In the data rows, 50 means zero.
Here is a table of points, one per row:
31,65,57,67,65,62,23,56,29,43,49,44,38,72,63,28,48,41,35,49,58,58,60,55,44,75,45,41,46,49,58,62,50,84,27,37,68,48,43,58,47,42,76,35,57,52,60,54,50,50,30,64,48,45,55,62,39,33,36,47,63,54
56,55,38,49,62,40,91,32,40,53,44,61,64,58,49,59,60,51,43,48,65,32,46,35,49,54,33,73,26,31,51,47,40,66,53,48,59,69,29,59,31,32,48,54,30,57,61,54,29,73,53,34,42,25,58,68,36,44,84,50,71,62
48,27,19,75,46,55,50,56,53,48,44,37,49,50,69,48,50,36,54,45,40,39,56,46,45,51,49,50,34,35,38,40,70,39,56,54,50,59,69,43,28,29,16,34,23,62,52,54,55,57,39,37,68,70,27,71,49,54,31,35,80,39
32,47,97,61,47,57,74,50,61,61,39,61,50,49,55,27,72,28,64,47,47,61,17,48,44,63,68,44,63,27,56,55,52,40,66,49,24,56,63,51,74,49,52,49,45,74,70,60,63,60,42,47,44,71,42,59,41,52,56,41,60,30
28,44,49,31,46,25,31,48,59,66,51,68,61,47,65,85,29,68,56,45,46,77,36,56,47,85,43,43,50,47,39,37,16,40,34,43,40,60,34,36,33,38,67,55,60,61,55,60,58,60,55,67,55,85,56,42,29,55,30,60,27,41
72,68,50,57,47,62,38,23,46,24,61,44,70,60,46,60,51,23,60,50,31,52,60,34,47,64,60,54,43,33,79,69,74,61,31,27,40,53,84,61,35,60,64,51,60,38,31,71,43,27,36,31,29,72,67,46,64,72,38,72,43,49
56,47,46,58,33,52,88,42,57,54,47,35,71,62,43,36,39,87,49,36,29,65,64,64,42,55,21,61,62,58,61,45,37,21,45,94,56,37,39,52,60,62,69,38,55,57,61,59,57,40,16,51,70,56,75,67,39,43,47,67,59,36
49,26,56,62,27,61,70,35,55,14,48,64,55,36,49,31,67,45,48,49,60,54,43,57,27,45,40,48,47,52,20,23,68,81,46,46,66,39,63,52,35,56,67,76,52,54,49,27,48,60,60,42,66,53,51,64,44,59,26,50,36,38
64,57,70,54,59,80,51,49,57,58,80,66,35,53,48,70,69,59,42,44,62,41,69,51,40,54,57,35,45,41,64,45,35,54,52,56,32,43,21,53,31,61,43,47,27,41,52,64,54,35,57,64,36,45,33,60,66,52,29,39,42,75
41,44,28,22,44,68,32,61,36,49,69,68,58,69,48,32,57,54,60,90,54,49,63,62,34,47,63,51,60,60,60,42,80,32,68,32,57,38,51,35,43,72,74,47,67,44,74,58,39,62,22,70,26,39,50,62,52,49,59,77,31,82
40,50,54,61,41,39,44,65,38,40,44,56,43,74,65,48,36,87,81,80,36,62,71,36,61,39,40,33,79,25,38,51,39,37,65,45,46,62,34,56,52,46,42,63,53,54,33,24,51,34,48,45,57,63,74,61,50,34,64,42,12,44
55,69,48,58,52,33,46,38,53,67,47,50,64,43,46,60,66,56,52,52,34,33,47,23,37,26,79,55,60,59,39,49,21,55,51,69,75,50,52,43,41,57,34,37,72,54,37,69,57,32,67,66,53,31,41,63,56,57,40,53,52,53
56,58,47,31,50,43,56,69,57,36,36,54,41,58,58,53,54,32,58,65,42,21,38,55,57,51,39,58,41,54,60,52,63,58,33,48,57,29,38,31,48,56,37,75,46,61,59,72,61,39,54,38,72,56,30,27,36,21,59,59,50,66
81,56,53,37,57,48,47,46,50,38,24,46,50,47,62,49,33,51,37,73,53,67,52,45,35,40,57,28,52,48,42,38,48,22,26,54,37,79,51,37,60,59,16,41,56,63,70,41,38,66,73,59,66,20,57,47,53,37,46,58,59,34
26,56,61,52,60,43,61,53,64,55,52,55,32,63,47,47,47,54,34,59,47,19,50,62,46,49,47,66,64,49,58,49,40,52,56,53,44,52,69,46,26,55,28,43,49,60,22,57,34,75,87,58,55,64,56,26,56,66,39,57,52,29
60,20,54,52,35,65,49,61,66,50,34,41,62,33,69,40,55,66,33,56,53,60,63,42,74,30,51,48,69,53,40,56,55,59,54,63,65,36,46,69,51,56,81,20,26,48,68,37,51,44,50,36,60,75,41,32,10,61,63,88,49,46
66,61,56,59,44,64,24,42,77,39,56,33,52,64,68,46,47,56,46,36,58,53,24,70,76,54,60,54,55,67,35,47,51,49,50,36,56,52,27,51,50,57,44,63,52,54,27,56,67,49,60,57,32,23,43,58,80,60,65,52,59,57
54,35,52,47,54,47,53,33,41,55,47,47,58,36,55,41,63,59,47,47,40,76,53,60,56,34,61,62,33,49,59,61,72,52,31,49,81,50,65,49,46,34,64,53,43,51,58,30,53,68,36,44,65,75,62,32,79,41,58,33,51,66
69,49,48,58,41,30,46,58,24,28,30,31,68,30,62,52,72,59,50,65,57,39,67,57,38,46,45,49,31,54,56,68,65,56,67,47,20,37,30,13,59,55,47,58,26,75,52,53,37,49,56,57,57,37,39,40,64,69,52,46,52,20
61,59,54,72,61,58,37,61,51,46,52,76,46,53,42,64,31,61,48,32,67,36,43,36,53,44,48,80,52,58,51,76,69,47,46,51,35,77,75,21,66,36,66,68,30,23,47,55,60,67,44,55,57,45,36,74,34,36,48,35,28,52
52,35,33,57,62,75,58,52,27,84,34,44,61,58,29,54,24,59,50,43,49,42,31,65,42,9,52,30,43,55,64,59,54,53,51,42,45,54,38,48,46,39,33,57,57,56,33,37,51,28,70,61,18,37,38,44,51,34,43,55,42,41
53,35,63,28,54,53,50,42,53,36,48,22,29,66,27,55,39,51,61,44,63,61,21,37,55,63,48,42,34,54,43,74,56,60,47,85,63,48,39,62,65,69,55,45,74,48,21,53,43,74,35,60,32,86,34,59,33,39,37,46,67,61
53,41,55,47,48,40,51,39,45,51,69,77,47,49,73,53,53,66,57,17,41,18,42,41,75,69,31,48,39,58,49,80,46,37,52,17,39,52,64,57,43,69,21,23,60,64,62,45,55,46,50,67,60,38,68,46,63,58,40,46,47,51
61,62,55,32,30,38,76,81,56,74,30,58,60,62,36,14,71,36,34,29,57,55,82,64,69,51,48,25,55,62,45,48,76,41,62,42,72,54,50,60,53,32,57,64,54,38,49,39,66,59,70,43,62,52,42,47,62,56,45,70,73,50
34,40,57,40,66,55,36,23,66,68,60,37,46,54,27,55,62,40,49,67,43,60,36,28,69,72,39,53,51,67,60,45,28,44,69,27,62,33,78,38,76,48,32,51,30,31,36,62,44,42,66,38,38,34,58,47,56,30,31,45,30,68
47,65,51,61,33,32,48,38,38,74,35,56,49,60,48,73,20,59,57,58,64,54,44,63,34,59,60,59,50,66,29,52,45,35,54,59,33,50,42,85,77,47,48,51,38,53,55,51,21,32,43,22,49,26,72,34,64,56,39,43,38,61
52,48,36,70,47,37,24,74,73,58,84,65,41,58,47,47,48,47,53,43,59,55,35,53,42,31,46,61,37,22,70,36,50,59,57,48,56,62,47,31,71,51,56,38,67,50,51,41,22,32,53,64,26,41,69,36,54,36,51,68,32,53
30,78,52,51,71,59,45,31,29,45,69,51,55,0,58,34,34,58,64,28,51,56,32,46,52,44,42,42,43,52,56,53,48,53,70,61,63,68,55,47,69,69,36,57,43,26,45,73,47,51,56,47,56,70,50,46,42,61,55,64,59,47
49,61,61,40,42,68,22,55,40,52,60,32,37,48,8,54,59,52,60,35,53,58,54,62,55,56,58,74,52,67,41,63,45,50,47,35,40,38,40,73,42,26,24,31,79,55,60,64,34,47,52,50,40,63,36,79,42,44,72,41,35,75
55,65,47,33,64,47,46,74,48,46,49,62,57,38,60,63,35,40,59,40,44,41,43,48,35,47,45,36,68,41,70,43,60,63,43,45,61,37,44,56,41,28,45,32,38,66,38,50,62,71,36,31,54,17,41,54,63,59,46,44,28,42
53,37,64,66,40,36,53,35,52,53,68,40,41,32,58,58,58,24,60,45,47,60,43,46,32,49,42,18,49,39,52,52,73,46,43,51,58,36,43,63,32,56,45,62,49,29,54,60,55,60,55,50,51,49,61,46,41,35,80,39,70,42
42,52,41,39,51,84,67,52,61,21,86,32,54,58,28,93,66,65,46,43,63,51,59,46,50,59,56,39,81,72,12,54,43,42,65,57,65,26,37,46,71,39,64,42,71,44,45,57,36,30,1,59,47,51,60,19,44,20,57,50,52,59
53,31,44,46,48,25,73,35,59,48,55,50,33,62,52,50,57,55,41,61,48,44,42,51,64,49,70,42,47,40,68,38,67,76,50,38,41,53,45,57,80,16,45,60,60,36,44,62,56,58,44,68,78,45,27,59,48,78,52,57,51,52
43,52,54,38,58,50,69,69,58,30,57,6,30,57,53,44,55,35,38,35,67,39,53,49,72,47,67,40,42,86,59,33,48,65,59,57,50,55,69,65,37,66,67,64,44,51,78,62,55,46,34,69,41,53,60,65,62,45,55,65,27,55
55,56,47,31,69,35,39,53,58,40,51,54,65,45,40,34,46,44,45,53,37,43,86,64,44,49,42,84,58,55,45,30,59,52,23,40,52,60,57,65,51,75,53,55,34,48,46,33,50,46,37,54,22,64,24,51,51,28,65,48,66,40
43,50,27,46,75,38,53,42,67,53,28,53,35,63,39,16,39,41,51,32,40,47,53,58,41,43,64,47,57,41,55,66,27,23,50,43,40,38,47,41,37,62,70,60,49,38,58,24,35,51,79,37,65,36,39,34,61,65,48,40,66,59
58,52,57,45,46,29,39,72,26,47,48,43,48,36,65,59,50,33,29,66,34,65,36,42,33,16,55,55,21,45,37,65,33,35,62,45,45,61,66,52,34,39,45,65,43,47,48,28,60,36,53,41,50,51,58,58,42,60,38,48,68,44
51,39,53,43,50,50,39,33,47,74,44,45,40,32,49,68,45,40,47,53,57,56,75,70,65,46,43,63,66,29,42,47,48,55,66,60,50,55,28,52,50,65,66,51,67,49,67,32,68,30,53,22,66,54,78,56,39,49,34,45,55,24
28,45,48,81,57,41,46,57,57,75,25,59,44,15,58,66,44,57,51,69,55,41,60,36,44,57,21,36,36,42,48,55,23,50,13,50,17,36,62,39,58,43,29,53,63,39,51,32,67,60,68,47,32,37,63,37,67,63,52,53,50,61
41,59,41,64,40,54,64,60,25,58,44,57,34,41,51,56,65,26,47,51,51,56,52,66,64,63,69,62,60,48,47,29,45,62,45,52,48,44,75,34,56,62,59,46,27,61,19,35,56,60,57,70,61,47,42,52,26,75,65,27,70,68
34,67,44,40,37,77,37,54,67,47,43,52,58,63,47,55,59,38,55,52,49,55,46,37,46,51,55,61,27,56,61,31,58,39,48,58,44,63,39,65,51,51,49,30,65,32,41,33,61,54,65,42,48,43,42,28,57,58,57,13,42,36
66,37,30,39,38,45,55,50,34,40,61,68,69,46,39,24,22,60,45,65,52,51,54,35,65,65,42,49,72,54,44,35,25,54,64,89,49,49,53,44,46,37,67,55,60,54,62,74,52,36,38,37,47,57,45,43,56,58,65,35,55,39
There is one direction along which these points spread out most. Take the direction at right angles to it along which they spread out most. Then take the direction at right angles to both along which they spread out most. Go by this last direction. For each point below, how far along it does it lie, from 0 to 99? The average is 50, and the first point in the table lies past the average. One standard deviation of the points above along it is 16.
34,40,57,40,66,55,36,23,66,68,60,37,46,54,27,55,62,40,49,67,43,60,36,28,69,72,39,53,51,67,60,45,28,44,69,27,62,33,78,38,76,48,32,51,30,31,36,62,44,42,66,38,38,34,58,47,56,30,31,45,30,68 -> 57
49,26,56,62,27,61,70,35,55,14,48,64,55,36,49,31,67,45,48,49,60,54,43,57,27,45,40,48,47,52,20,23,68,81,46,46,66,39,63,52,35,56,67,76,52,54,49,27,48,60,60,42,66,53,51,64,44,59,26,50,36,38 -> 59
51,39,53,43,50,50,39,33,47,74,44,45,40,32,49,68,45,40,47,53,57,56,75,70,65,46,43,63,66,29,42,47,48,55,66,60,50,55,28,52,50,65,66,51,67,49,67,32,68,30,53,22,66,54,78,56,39,49,34,45,55,24 -> 22
55,65,47,33,64,47,46,74,48,46,49,62,57,38,60,63,35,40,59,40,44,41,43,48,35,47,45,36,68,41,70,43,60,63,43,45,61,37,44,56,41,28,45,32,38,66,38,50,62,71,36,31,54,17,41,54,63,59,46,44,28,42 -> 55
56,58,47,31,50,43,56,69,57,36,36,54,41,58,58,53,54,32,58,65,42,21,38,55,57,51,39,58,41,54,60,52,63,58,33,48,57,29,38,31,48,56,37,75,46,61,59,72,61,39,54,38,72,56,30,27,36,21,59,59,50,66 -> 63
53,41,55,47,48,40,51,39,45,51,69,77,47,49,73,53,53,66,57,17,41,18,42,41,75,69,31,48,39,58,49,80,46,37,52,17,39,52,64,57,43,69,21,23,60,64,62,45,55,46,50,67,60,38,68,46,63,58,40,46,47,51 -> 50
28,44,49,31,46,25,31,48,59,66,51,68,61,47,65,85,29,68,56,45,46,77,36,56,47,85,43,43,50,47,39,37,16,40,34,43,40,60,34,36,33,38,67,55,60,61,55,60,58,60,55,67,55,85,56,42,29,55,30,60,27,41 -> 18
54,35,52,47,54,47,53,33,41,55,47,47,58,36,55,41,63,59,47,47,40,76,53,60,56,34,61,62,33,49,59,61,72,52,31,49,81,50,65,49,46,34,64,53,43,51,58,30,53,68,36,44,65,75,62,32,79,41,58,33,51,66 -> 57
58,52,57,45,46,29,39,72,26,47,48,43,48,36,65,59,50,33,29,66,34,65,36,42,33,16,55,55,21,45,37,65,33,35,62,45,45,61,66,52,34,39,45,65,43,47,48,28,60,36,53,41,50,51,58,58,42,60,38,48,68,44 -> 46
53,31,44,46,48,25,73,35,59,48,55,50,33,62,52,50,57,55,41,61,48,44,42,51,64,49,70,42,47,40,68,38,67,76,50,38,41,53,45,57,80,16,45,60,60,36,44,62,56,58,44,68,78,45,27,59,48,78,52,57,51,52 -> 66
64,57,70,54,59,80,51,49,57,58,80,66,35,53,48,70,69,59,42,44,62,41,69,51,40,54,57,35,45,41,64,45,35,54,52,56,32,43,21,53,31,61,43,47,27,41,52,64,54,35,57,64,36,45,33,60,66,52,29,39,42,75 -> 61
56,55,38,49,62,40,91,32,40,53,44,61,64,58,49,59,60,51,43,48,65,32,46,35,49,54,33,73,26,31,51,47,40,66,53,48,59,69,29,59,31,32,48,54,30,57,61,54,29,73,53,34,42,25,58,68,36,44,84,50,71,62 -> 57
43,50,27,46,75,38,53,42,67,53,28,53,35,63,39,16,39,41,51,32,40,47,53,58,41,43,64,47,57,41,55,66,27,23,50,43,40,38,47,41,37,62,70,60,49,38,58,24,35,51,79,37,65,36,39,34,61,65,48,40,66,59 -> 48
61,59,54,72,61,58,37,61,51,46,52,76,46,53,42,64,31,61,48,32,67,36,43,36,53,44,48,80,52,58,51,76,69,47,46,51,35,77,75,21,66,36,66,68,30,23,47,55,60,67,44,55,57,45,36,74,34,36,48,35,28,52 -> 62
